M: a few groups of rows, each row roughly a mix of its group's hidden directions; one row fits no group:
M (183 x 12):
341 -59 -183 5 -33 177 -62 213 -98 118 -268 -457
-74 -71 -68 279 103 -126 -81 357 394 140 -126 307
-196 -124 171 205 -110 -44 -171 -468 -148 -114 76 333
62 -324 22 304 367 -203 -141 124 -10 262 192 142
151 55 167 -44 -386 -155 32 -145 170 101 220 447
-129 292 69 10 166 248 -394 52 45 150 -216 -338
-345 -245 171 -55 244 101 26 166 175 204 301 259
272 140 -187 76 -102 5 -29 -184 -268 -167 -361 -361
107 187 435 -77 -167 -68 -38 -152 168 306 298 170
57 164 -290 91 -219 -75 -59 -108 0 -257 -530 -19
-531 30 194 -94 194 -231 -183 60 207 107 117 118
184 132 -3 -133 20 -104 -139 76 -378 310 189 -398
74 416 -190 -60 -151 -344 -4 324 60 -191 -182 -38
-18 -24 -19 89 230 219 114 -430 352 23 -202 255
-232 -165 -40 202 370 137 235 299 234 240 -46 -14
-129 123 55 223 326 -26 -386 39 90 118 -403 -113
-65 -118 48 -353 -322 2 162 313 -58 -173 365 3
29 141 70 -197 -528 -163 20 -102 -110 -169 301 164
-242 -237 195 -13 242 45 19 220 160 162 458 122
-185 -331 112 -24 55 479 178 -207 14 193 139 -136
278 -17 60 118 88 -241 -79 -123 -245 390 -78 373
-270 454 265 -57 -148 -222 -10 -152 164 230 84 -69
262 488 -307 211 0 -143 173 -69 -130 -55 -23 134
-235 -119 -105 -84 385 199 -20 111 -198 -63 -246 -383
-173 -35 102 274 466 84 -9 74 138 347 -230 -14
103 -280 -18 277 -275 124 42 -302 149 93 227 328
-16 -215 181 -153 109 -99 -310 -191 -338 337 -32 -231
240 146 214 -55 -75 -48 -11 22 163 -16 364 493
79 257 40 -168 -224 -77 -236 -328 -352 -146 -201 -179
257 46 6 -59 -406 -351 -249 22 -102 -207 64 243
290 242 -424 192 -126 -177 43 18 -79 -192 -244 -167
-100 -115 -9 321 -60 104 52 -109 276 -277 -199 437
-51 139 -29 284 413 -2 -107 65 4 192 -443 -127
447 -277 -188 206 -35 97 287 -240 -5 -6 -88 162
96 -437 -212 -101 207 461 19 -67 70 -132 31 -14
-258 102 -164 100 101 317 -34 -6 367 -71 -415 -39
-7 -155 206 127 52 512 -44 -307 135 148 192 -133
-146 -28 161 -41 480 248 36 -125 -133 380 -38 -132
-60 346 1 278 301 -62 -188 -328 18 -9 -314 45
213 290 -130 -198 9 -170 -101 251 -214 283 179 -306
-300 20 -198 149 84 381 254 134 366 63 -118 -31
-88 -204 319 -31 276 223 -5 42 44 199 467 3
233 -278 24 -248 -161 196 97 -241 -188 -214 359 -61
-97 55 385 -305 173 256 16 -109 58 292 162 250
-106 -163 446 -225 -20 180 -68 -77 145 61 312 294
20 80 355 -352 186 -122 81 44 -236 324 208 140
168 -261 183 -240 40 -154 -372 -231 -331 131 69 -58
-65 53 -82 -78 239 63 -34 89 -240 -82 -266 -560
-93 40 43 -354 155 124 456 -157 261 -242 -25 -46
96 63 206 -377 -11 -114 167 160 -143 233 432 115
-223 159 -51 180 449 135 270 138 63 160 -202 -217
172 185 14 -90 -288 -367 210 181 -78 -262 300 89
106 -33 -99 373 43 179 3 -487 -70 -231 -165 146
-23 279 227 -78 -42 -428 -216 -82 -351 146 4 144
317 238 -404 313 66 25 -119 175 -44 173 -149 -131
-196 -339 -67 -309 194 123 16 292 191 -33 -164 -289
465 -273 -215 -47 -152 -44 -42 284 -261 -46 -129 -70
-153 -303 4 -216 -31 423 231 -133 140 -23 325 12
16 109 -194 -108 161 -145 -222 172 5 -359 -387 271
-12 39 350 -338 188 43 87 38 -61 306 347 190
-158 141 53 307 367 -47 -111 75 53 375 -314 -10
55 337 -154 27 -2 -388 77 351 104 -279 -104 139
297 33 9 251 -401 5 -89 -170 212 -243 127 263
29 103 165 -29 173 -179 -125 85 -334 -66 -248 -487
-92 24 -178 -197 -41 0 -25 345 -74 -369 -58 -439
288 121 -32 -16 14 -63 -259 107 -341 277 159 -372
-3 508 -7 57 -182 -413 21 137 -19 -123 -159 -120
346 294 -164 32 -305 -72 -10 -190 -154 -155 -321 -141
14 145 -167 276 -66 4 139 -375 2 -302 -179 355
61 -38 -154 -89 -68 -73 -20 74 -345 -273 -279 -464
223 -417 -71 -199 -218 122 -43 408 -61 60 107 -144
-346 -201 83 -46 267 -289 -167 -46 243 89 82 335
23 156 -184 -16 -152 -420 -2 395 97 -278 34 190
297 -164 158 376 121 -73 -284 -126 -93 340 -116 -57
290 230 -241 251 -35 -84 -259 90 -287 292 14 -172
237 172 -34 -27 -383 -335 -196 55 11 -311 -30 232
-158 26 -92 275 304 23 246 363 336 142 -66 78
-359 404 167 -251 -185 194 108 -98 114 -128 127 -135
422 -366 -152 65 -152 14 313 4 -128 15 217 121
-410 508 149 -110 13 28 -159 -119 50 -46 -74 -168
-102 254 257 -289 16 -107 349 -226 47 -59 321 145
-334 -274 187 -166 -134 129 -75 341 227 131 189 -172
302 134 -176 298 21 -35 -303 57 -314 263 39 -210
73 -85 137 308 43 153 -50 -568 -227 -75 46 52
62 -455 -98 135 -309 91 -21 -80 103 -295 303 4
-332 -62 -59 -235 215 407 4 204 191 -83 62 -255
-123 -338 -29 -142 13 262 214 93 328 -12 356 177
226 478 -164 101 66 -202 27 272 -54 214 231 24
-486 311 249 -124 -21 149 84 -69 199 2 212 -100
0 242 2 171 206 21 -102 -135 -238 93 -435 -353
244 -38 -118 490 -153 234 -79 -258 207 -142 55 84
-88 -171 92 268 32 459 13 -235 227 223 232 21
168 248 -129 -60 -88 61 -128 -9 -74 -311 -543 -66
191 27 -58 -183 116 40 -39 429 -1 260 54 -440
-37 -87 -152 115 5 240 242 -141 367 -251 -363 169
270 393 -387 112 -26 -255 49 81 3 -118 -237 -73
13 269 -39 287 360 -132 -188 -306 -6 0 -297 134
-164 44 -356 -407 35 -102 120 291 176 -82 -242 -105
147 130 -101 -305 33 -199 7 99 -371 -212 -274 -298
207 369 60 96 -39 -211 -90 329 -15 240 342 96
-124 149 209 91 -220 -123 118 -171 145 -160 124 530
318 0 -268 -27 115 218 7 226 86 64 -235 -432
-97 84 -218 144 318 308 177 42 -147 -77 -380 -231
85 65 -132 -56 -416 -347 12 254 65 -320 80 188
108 -401 -4 -163 -212 37 135 335 -62 122 374 -67
188 -47 -148 -239 -420 -65 304 -38 -122 -339 -17 131
-218 -132 145 81 132 54 216 -196 193 289 458 105
218 121 -48 -25 -340 -359 -122 159 114 -308 52 281
32 248 -111 -89 -346 -106 276 143 156 -335 258 161
425 120 96 343 -243 14 142 -123 46 -276 95 187
-367 35 -77 -193 -95 -85 303 -83 277 -157 -160 344
100 -54 -58 -100 -161 -107 -269 452 -184 -117 -313 -233
-260 -140 -344 -263 35 -18 -5 -306 -167 -90 -322 -172
-373 -278 94 -171 434 179 -59 80 -108 -24 -196 67
141 -127 220 -216 71 -378 -293 -62 -399 94 42 -20
-510 378 246 -1 78 58 -53 -87 160 55 72 -146
-265 13 137 -169 -128 -49 -295 458 -64 44 109 -296
240 136 133 -167 -221 -310 -277 -236 -360 -55 60 -64
-157 62 34 -286 131 89 500 -155 273 -221 -35 55
-74 -364 52 -16 81 -218 110 179 -2 209 477 172
182 -323 217 -242 148 -230 -238 -97 -324 128 179 -43
-338 349 123 -329 -234 167 -96 76 57 -123 -53 -246
-328 -384 39 -156 26 73 -66 -393 -113 -233 -162 -6
167 145 226 -67 -82 -460 -95 -24 -392 83 196 87
-180 -55 97 -422 142 113 405 -223 156 -175 6 -119
182 21 -254 161 -147 -180 -37 -125 -241 -201 -384 -314
85 311 197 308 -129 -145 56 -195 -166 185 281 286
302 339 -174 142 107 -210 -66 -214 -326 -131 -222 70
231 -151 -136 188 -28 20 -475 173 -252 128 -77 -258
-106 310 21 -260 -394 237 198 -194 39 -221 -45 -151
-19 174 97 181 -327 -179 -40 -153 6 -162 27 524
17 92 -274 235 -169 -228 -96 -55 -6 -195 -467 -226
-87 -26 184 -42 407 283 4 -226 -193 305 -148 -215
-86 -425 23 36 -8 462 203 -94 73 147 241 1
454 -430 -213 125 94 -98 -14 80 -102 123 -147 123
-273 205 92 192 333 -124 3 -400 135 188 86 172
-486 -5 217 -52 258 59 -126 8 348 183 98 52
528 -144 -239 80 -184 -68 138 -4 -281 -170 -76 67
-20 285 217 73 -172 -458 -126 36 -350 107 -105 56
115 104 -99 -141 223 -454 -328 215 -82 -36 -103 238
-7 41 -53 57 -357 190 -93 9 459 -318 119 181
-422 240 190 -300 -96 53 -178 266 65 -22 109 -216
35 78 -24 62 -64 -103 -381 311 -160 -122 -401 -264
45 -186 -114 -321 -4 131 -82 252 43 204 -176 -474
-387 -386 202 -234 -101 -57 -266 14 -93 206 35 -89
-217 -371 173 17 102 197 0 300 309 261 98 -106
331 -407 -105 272 245 -187 -20 138 -98 148 49 173
-268 140 122 146 207 -65 170 -401 150 184 289 185
81 -283 -196 -184 219 192 -106 154 10 -102 -225 -447
51 136 -214 77 90 -77 -177 172 52 -341 -432 293
179 273 1 -111 -383 -194 -267 -214 -190 -255 -97 90
-69 -133 222 136 46 521 -36 -290 166 193 156 -22
-78 -75 -226 -107 -156 -155 -350 233 -232 333 -141 -235
-399 -239 243 32 206 278 -81 -18 278 192 149 26
-226 -186 87 288 -16 106 -35 -18 403 160 254 312
169 266 259 -254 97 72 -27 -50 235 68 237 418
-33 -21 61 54 310 300 -44 -289 -160 190 -278 -346
76 -427 -17 -30 146 393 -110 -199 234 168 191 50
396 126 -206 53 -253 79 25 -110 69 -481 -31 -29
-266 -252 145 -218 449 196 -108 48 -162 -93 -151 -158
110 303 63 353 -206 -160 -54 -135 -64 -3 148 437
-498 243 198 -105 134 106 13 -203 297 145 43 -8
-259 -278 226 -50 -332 -83 -239 -241 -92 -133 -71 280
108 -167 351 345 9 148 -161 -368 -153 -52 191 105
144 -274 -14 -212 -247 281 -67 417 -12 35 35 -278
323 -86 -162 280 -119 103 -251 215 -173 149 -264 -258
-89 380 95 86 -243 302 202 -263 -24 7 92 -318
181 163 -6 541 201 56 68 -93 62 -147 129 297
160 258 134 425 -93 -88 58 -157 -58 -88 175 403
7 123 -25 281 331 43 -117 -318 173 37 -420 104
20 37 -147 176 1 346 231 21 447 -295 -151 -33
-121 283 95 38 46 392 -241 -44 93 147 -153 -405
286 93 -275 -14 -211 95 0 -12 89 -532 -166 -10
241 161 -24 -138 5 125 15 -143 -364 -57 -217 -465
288 505 -246 182 -70 -206 46 -38 -189 22 69 127
373 -490 -129 175 119 -92 -20 219 -92 142 55 101
85 350 13 -86 -122 -114 -230 -279 -281 -126 -284 -261
358 162 -154 21 -162 -111 22 -155 -345 -134 -251 -312
93 89 -281 97 -109 -483 50 308 64 -176 60 230
-49 -184 -248 63 4 476 55 -17 379 -160 -179 -79
150 363 -45 108 -155 -231 -201 -97 -315 -125 -337 -124
111 -50 -7 392 2 115 -92 -506 -236 -146 -73 103
-148 -42 46 -56 401 87 50 -78 -284 307 -208 -339

which group is each row in? (one row of each group first):
238 260 -173 51 -306 -75 29 20 1 -475 -85 221 : <78>
242 -7 55 293 55 -104 -34 -317 -367 158 -258 -224 : <29>
186 159 -46 345 -155 -166 -332 307 -137 244 101 117 : <137>
-308 353 97 -256 -282 207 -70 -67 91 -120 -130 -271 : <114>

-107 327 11 223 320 -19 -198 -336 89 25 -322 58 : <114>
-76 -47 140 -180 -140 190 -201 -437 -341 150 -40 -227 : <78>
29 -38 -293 -62 229 342 104 -15 166 -241 -231 -357 : <78>
-157 17 237 215 -217 -198 -86 -151 -82 -139 138 500 : <137>
-33 -215 129 -59 -272 231 276 -170 -165 103 324 -310 : <78>
140 -96 -128 -214 -380 -190 369 -83 -118 -256 65 203 : <114>
-100 424 128 -135 -417 -312 -143 -131 25 -39 -16 -53 : <78>
283 -93 10 296 -372 188 -47 -264 187 -141 233 86 : <29>
-313 -280 471 -207 59 141 -70 -69 13 185 139 107 : <29>
218 -124 -123 416 -272 256 -30 -274 195 -108 126 82 : <29>
188 39 76 387 -23 87 -160 -487 -205 -97 71 138 : <137>
11 373 146 -47 -281 -184 15 -208 -423 -124 -91 -134 : <78>
-74 171 -209 266 -102 -33 159 -240 131 -200 -214 439 : <137>
40 179 101 197 95 -188 -163 -75 -361 223 -324 -308 : <78>
